Here are some points:
array([-12,  61, -25,  22, -49,  19,  -6,  24,   7,  27,  22, -45, -35,
       -82,  17,  27])
array([  4,  79, -10,  24,  19, 101, -45,  25,   0,  31,   2, -22,  26,
       -30,  20,  44])
array([  2,  87,  75, -14, -34,  18, -34,  20, -29,  33,  17,   8,  -9,
       -26, -25,   0])
array([ 15,  34,  22, -15,  -6, -49,  43,  39,  24,  28,  37,  13, -46,
       -26,   8,  18])
array([ 20,  67,  12, -23, -35, -15,  20,   5,   9,  28,  45, -44, -32,
       -66,  40,  -3])
array([ 10, -20,  32, -62,   2, -26,  18,  27,  62, 114,  24,  -5,  12,
         0, -46,   1])
array([-36,  -2, -32, -33,  -7, -68, -12,  20,  24,  19,  -1,   1,   1,
       -66,  23,   1])
array([ 12,  14, -17,  34,   0, -62, -56,   6,   3, 108,  38, -38,  24,
       -42, -41,   0])
array([ 11,  47,  -9, -16, -46, -17, -21,  31,  21, -21,  -4, -34, -21,
       -65,  18,  -3])
array([ -7,  -8, -44, -15,  15,  14, -48, -17,  50, -16,  19, -22, -66,
       -10, -28,   9])
array([ 14,  10, -59,  27,   9, -14, -10,  59,   7, -10,   7,  -7, -23,
       -27,  28, -34])
array([ 21, -27, -15,  11,  65,  48, -59, -38, -29,  32,  32,  18,   6,
        58, -52, -17])
array([ -5, -16, -17,  -2, -30, -54,   1, -22,  21, -21, -13, -10, -59,
        -9,  32, -20])
array([ 25, -12,   9,   0,  28,  35, -61, -10, -17,  61,   0,  90,  13,
        25,  -3, -38])
array([-29, -13,  19,  38,  20,  17, -20,  -9, -24,  32, -17,  86,  87,
        33, -41,   1])
array([-71, -27,   2, -15, -33, -17, -14,  -1,  10,  -6, -61,   4, -12,
        29,  42, -11])
array([-39,  13, -44,   7, -48, -46,  -2, -16, -14,   4,  -9,  51, -39,
       -10,   5,  17])
array([-29, -25, -33, -12,  -6, -11,  53,  13, -36,  31,  28,  45, 106,
        -1, -31,  31])
array([-15,  23,  29, -10, -42, -41,   8,   2,   9, -15, -83, -12,  -8,
         0,  32,   8])
array([-10,  54,  21,  34, -15,   6,  36,  15,  40, -17, -57, -49,  -6,
       -51,  31,  11])
array([-88,  -9,  31, -49,  55,  17, -21, -54,  -6,  35,   3, -50,  49,
        18, -50,   6])
array([ -6, -12,  -9, -41, -29,  -1,  40,  -4,  33,   3, -57,   7, -30,
       -32,  58, -29])
array([  4, -32,   1,   0, -15, -73,  11,  -3,   7, -24, -40,   2,  18,
        11,  36, -38])
array([-36, -21, -31,   2,  -2, -44, -16, -18, -19,   3, -44,   9, -52,
        15,  25, -23])
array([  4, -20,  -7,  12, -59,  25,  66,  13,  25, -20, -46,  32,  -3,
       -12,   3, -49])
array([ 42,  22, -19,  -4, -25,  41,  55,  12,  -6, -31, -28,   1, -30,
        -7,  30, -46])
array([-17,  47, -50, -15,  -7,  40,  55,  20,  30,  -9, -18, -28, -45,
       -35,  -2, -26])
array([ 21, -20, -37,  24, -14,  -2,  51,  32,  25, -48, -14,   1, -27,
         4,  11, -12])
array([  1,  -7, -34,  -6,   0,  -6,  24,  -4,  46, -31, -22,   0, -51,
       -16,  44, -30])
array([ -2,  -5, -10,  -8,  -6,  32,  22,   0,   2, -61, -23,   2, -30,
        -9,  50, -32])
array([-60, -53, -24,  -5,  45,   8,  -8, -73,  20, -34, -30,   1,  36,
        10,  -5,  21])
array([-14,  -7, -28, -26,  -1,   5,  -1,   8,  20, -15,  -5,  -1, -83,
        -7,  19, -25])
array([  1,  17,   1,  10,  13,  -9,   9,  22,  31, -65, -16,   7, -11,
       -32,  24, -22])
array([-17, -15,   0,  -2, -27, -10,   7, -22,  54, -27, -61,  18, -30,
       -31,  39,  12])
array([-38,  17,  -9,  39,  24,  -8,  23,  21, -42,  31,  56,  48,  70,
       -17, -25,  60])
array([ -1,   2, -20,  18, -15,  35,  51,   7,   0, -55,  12,  30, -21,
       -17,  37, -28])
array([-42, -12,  14, -10, -32,  -3,  31,  32,   2, -13, -76,  23, -19,
         1,  22,  -2])
array([  8,  10, -52,  77, -16,  22,  39,  22,  16, -47,  -5,   3,  -3,
        18,  10,  10])
array([-19,  22,  -5,  17,  -9, -30,  25,  43,   0, -16, -21,  35, -31,
       -15,  32, -30])
array([ 30, -20,  32,  -3,  42,  32, -54,  12, -38,  20, -21,   4,  10,
        34,  30, -70])
24 more points follow, each with its number after it:
array([-58, -86,  34, -27, -13, -16, -12, -46,  69,  53, -15,   8,  23,
         4, -28,  30]) 0
array([ 34, -13,  -7,  15, -42, -36,  25,   3,  21, -33,  -5,  19, -40,
        25,  29, -10]) 1
array([  4, -35, -22,  19, -53,   4, -24,  15,  10, -17, -13,  46, -43,
         2,   0, -40]) 2
array([ 21,   9, -44,  24, -76, -19,  53,  11, -13,  29, -44, -13, -31,
        -1,   3, -48]) 3
array([-20,  31, -36,  19, -32,   7,  28,  -4,  10, -56, -40, -16, -24,
       -26,   4, -33]) 4
array([-40,  44, -75,  22, -32, -11,  11, -42,   2,  57,  27,  51, -26,
       -42, -18, -11]) 5
array([ -8,  -9, -46,   7, -44, -23,  -3, -42,  15,  -6,  -9,  43, -43,
       -40,  26,  39]) 6
array([-59, -72,  37, -29,  41,  -2,  -6,  15,  27,  15, -41,  -2,  70,
        -6, -10,  22]) 7
array([-20,  -7,   2,   4,  -4, -29,   2, -54, -11, -35, -36, -43, -22,
        16,  40, -56]) 8
array([  5, -16,   6, -49,  23, -64, -17,  27,  -9,   8,   2,  10,   1,
        -9, -57, -24]) 9
array([ 38,  24, -24,   5, -38,  -4,   1,  -1,  -7, -50, -16,  13, -37,
       -31,  24,  -7]) 10
array([ 51,  -1,   9,   4, -39, -10,  10,   1,  28, -31,  -4,  24, -55,
        -3,  11, -30]) 11
array([ 30,  33,  -5,   2,   6,  39,  -8,  -2, -34, -18, -12,  52, -24,
        21, -51, -48]) 12
array([-12,  12,  15, -18, -41, -52,  11,  41, -29, -32,  36, -16,   2,
         6,  23,  13]) 13
array([-51, -39, -14,  33,  73, -14,   9,  26, -29,  11,   9,  38,  52,
         4, -19,  25]) 14
array([ 14, -17,  33, -35, -36, -48,   0,   7,  -8, -43,  26, -38, -16,
         9,  20,  11]) 15
array([-33,   1,  -8, -31, -14, -75,  18,  -2, -36, -26,  -5, -16,  35,
        38,   0,  21]) 16
array([-67,  10,  18, -32,   8, -65,  42,   9,  -6,  31,  60, -21, -12,
       -15, -13,  -1]) 17
array([-67,   9, -16, -65,  24, -31,  22,   0,  -2,  65,  56,  18, -21,
        -9,  -2,  10]) 18
array([ -5, -11,  33, -26,  47, -13,  -2,  29, -16,  67,  51,  55,  60,
        39, -26,  37]) 19
array([ 28, -10,  16, -12, -34,   2,  41,  40,   9, -24, -28, -26, -21,
       -19,  18, -65]) 20
array([ 64,  28,  21,  -5, -54,  -5,  35,  12,  10,  -7, -12,  20, -19,
        -4,  51, -35]) 21
array([  9,  -8,  26,   5,  71,  32,  -1,  15, -19,  20,  58,  44,  82,
        -2, -17,  52]) 22
array([ 27, -37,  70, -18,  11,   3,  11,  10,  14, -42,  10, -46, -23,
       -23, -24,   0]) 23
Which three of these numbered points are nearest to each point below, looking only along the 7 directions in which the first points spread most? Their numbers follow each, nearest first.
array([ -4,  -1, -39,  54,  25, -19,  -2,  53, -42,  43,  25,  45,  44,
       -31,  27,  29]) > 5 14 13
array([-22, -48,  -1, -40, -26, -43,   7, -39,  52, 101,  52,  22,   8,
       -12, -48, -16]) > 18 9 17
array([ -4,  24, -65,  -3,  18,  31,  34, -11,  19, -41, -28, -27, -35,
       -22,   6, -33]) > 4 10 23
array([ 14,  38,  22, -25,  -2, -41,  15,   3,  33,  -6,  -6, -15, -18,
       -39,  70, -28]) > 15 3 20
array([-37,  16, -15,   2, -67, -52,  26,  26,   1,  24, -45,  20,  -1,
       -25,  41, -12]) > 13 3 15
array([  4,  -3,   5,   1, -41, -54, -14,   2,  16, -13, -14,   2, -67,
        13,  12,  12]) > 15 6 1
array([ -9,  66,   3, -37,  12,  55,   8, -44, -24, -21, -31, -54, -26,
        49, -11,  15]) > 23 8 4
array([-37, -31,   5,  25,  34, -15,  22,  44,  -9,  13,  27,  47,  55,
         4,  -7,  71]) > 14 22 16
array([-18,  -4, -32, -24, -23, -58, -16,  52, -18,  14,  23,  -6,  17,
       -64,   1,  18]) > 5 13 17
array([ -2,  10, -23,   2, -25,  -1,  21,  -3,  33, -52, -45,   5, -29,
       -43,  13, -28]) > 4 10 1
array([-13,   3, -34,  15, -30, -61,  51, -19,  32,  -7,  24,  24,   5,
        37,  35, -39]) > 1 3 6
array([ 15,  77,  67, -17, -24,   8,  16, -10, -42,  30,  24,   7, -17,
        10,  57, -23]) > 21 20 23
array([ 29, -38, -61,  43,   9,  82, -11,   2, -57,  46,  -8,  21,  18,
        15,  31, -41]) > 12 2 22
array([ -1,   6,  -8,  -5, -28, -27, -24, -18,   9, -42, -44, -26, -38,
       -13,  37, -29]) > 8 15 10
array([ 56,  75,   9, -11,  11,  50,   1,   0, -46, -20,  21,  23,  37,
        19,  12, -31]) > 12 21 23
array([-90, -37, -13, -27, -44, -15,  11,  41, -11,  60, -31,  12,  60,
        16, -20,  10]) > 16 7 0
array([-52, -28,  37,  23,  -1,  25, -42, -26,  -7,  -3, -93, -18,  57,
        15, -41,  10]) > 7 16 0
array([ -5,   4,  -9,   2, -10,  -7,  10,  10,  31, -48, -59, -32, -37,
        -9,  31,  -3]) > 4 8 10
array([-41,   2,  18, -13,  34, -38,  41, -14,  -2,  42,  44, -36,  28,
       -14, -28, 103]) > 17 18 5
array([ 25, -14,   1,   6, -31, -17,  44,  30,  41, -39,  19, -13, -14,
       -56,  19, -16]) > 3 20 1
array([-56,   1,   8, -14,  27, -40,  28,  25, -30,  42,  36,  -2,  55,
       -11, -24,  85]) > 17 18 14
array([-39, -39,  29, -52, -28, -15, -19,  39,  36,  41, -11,  16,  -2,
        13, -50, -52]) > 9 18 23
array([ 43,  -8,  32,  10,  13,  41, -58,   1, -10,  15,   1,  50,  42,
        51, -23, -64]) > 12 19 22
array([-29,  42,  -5,   5, -29, -42,  24, -14,  21, -13, -24,   2, -59,
       -15,  30,  18]) > 15 6 13
array([ 13,   0,  -9,  16, -20, -22,  10, -24,   9, -44, -24,  31, -39,
       -15,  37, -34]) > 1 2 10
array([ 15,  55,  -5,   3, -16, -12,   9,  11, -28, -40, -11, -18, -42,
       -32,  16, -29]) > 10 4 11
array([ 19,  -5, -45, -10,   6, -25, -16, -17,  17,  25,  12,   0, -90,
        -6,  27,   4]) > 15 11 6
array([ -1,  12,  10,  26, -16, -36, -17, -81,  28,  50,  62, -27,  27,
        71, -34, -59]) > 9 18 19
array([ 46,  20,  -9,   0, -29,  -5,  -1,  15,   0, -46,  10,  17, -20,
       -39,  38,  30]) > 10 3 13
array([-13,  23,  22, -11, -40, -21,  11,   4,  10, -47, -16,  17, -33,
        25,  36, -14]) > 1 10 3
array([  6,   0,  47,  10, -25, -14,  14,  51, -33,  13,  30, -20, -43,
       -27,  51, -19]) > 21 3 13
array([ 36,   5,   8,   4,   2,  53, -19,  38, -46, -31, -19,  54,  39,
       -22,  -6, -13]) > 12 2 10
array([-20,  -6, -19, -11, -23, -68,  39,  29, -13,  11,  54,  11,  10,
       -51,  16,  23]) > 5 13 17
array([  7,  10, -35,  26,  10, -24,   7,  -2,  14, -17, -34,  27, -36,
       -22,  29, -57]) > 2 1 11
array([ 45, -14,  85, -19,  15,   7,   3,  24,  18, -36,  30,  -8,   5,
       -12,   3, -15]) > 23 20 12
array([ 47,  26,  25, -21, -16,   4,  22,  30,  18, -43, -15, -45, -23,
       -26,  29, -13]) > 20 10 21
array([ 30,  25, -10,  16, -33, -45,   4, -25,  10, -26, -30,   6, -42,
         3,  20, -43]) > 1 11 2
array([ 49,  34,   2, -44,  25,   6,  23,  22,  14,  -5, -34, -15, -29,
        24,  54,   3]) > 20 23 11
array([-11, -19, -28,   6, -12, -59,  31, -13,  39, -16,  -1,  22, -19,
       -35,  19,  54]) > 6 13 16
array([ -9,  63,  -6,  40, -24, -29,  16,   7,  19, -19,  -7, -10, -34,
       -29,  19, -52]) > 10 3 13
array([ 21, -23,  49, -36, -38,  -4, -24, -31, -28, -32,  52, -36,  51,
        54, -29,   8]) > 9 7 23
array([-31, -67,   8, -70,  15, -16, -19, -50,  44,  60, -18,  37,  15,
       -19,   6,  33]) > 0 7 9
array([  6, -15, -29,  11, -21, -25,  -9, -39,  41, -18,   8,  46, -59,
       -11,  10,  24]) > 6 2 1
array([ 10,  -8,   2,  15,   4, -27, -14,  31, -55,  30,  57,  42,  82,
        26, -27,  40]) > 19 22 14
array([ 11,   8,  51,  76,   7,  59, -15,  66, -18,  15, -10, -15,   6,
        48, -17,  -8]) > 12 22 23
array([-31, -22, -17, -77,  18,  35,  60,  17, -23,  27, -35, -44,  65,
        38,  20,  14]) > 7 23 0
array([-92, -29,  42, -11,  -5,  -9,  18,  -5,  18,  83, -55,  22,  49,
        42, -11,  13]) > 7 0 16
array([  5, -46,  64,  12,  44,   7, -44,  -4, -18, -18,  -6, -59,  56,
         7, -53,  -8]) > 7 23 22
array([ 37, -19, -11, -17, -24,  -1,  46,  47,   4, -37,  18, -12,   3,
       -61, -22,  -5]) > 3 13 20
array([-85, -30,  44, -59,  -7, -11,  24,   2,  16,  58, -28,  29,  53,
        16, -31,  19]) > 7 0 16
array([-27, -17, -30,   8,  30, -19,  16,  52, -50,   7,  18,  12,  70,
        -1,   3,  61]) > 14 22 5
array([ 26, -20,  50, -26,  13,  21, -45,  -1,  29,   9, -18, -74, -26,
         9,  23, -60]) > 23 8 15
array([ 43,   8,   6, -10, -19, -52,   8,  23,   8,   7, -22,  29, -19,
        19,  63,   7]) > 3 1 11
array([-12,  16, -16, -11, -39,  -5,  46,  12,   0, -31, -27,  23, -44,
        -6,  39, -19]) > 3 1 4
array([ 84, -27,   8,  38,  19,  28, -42, -33,   6,  14,   5,  46, -29,
        38, -10,  -5]) > 12 2 11
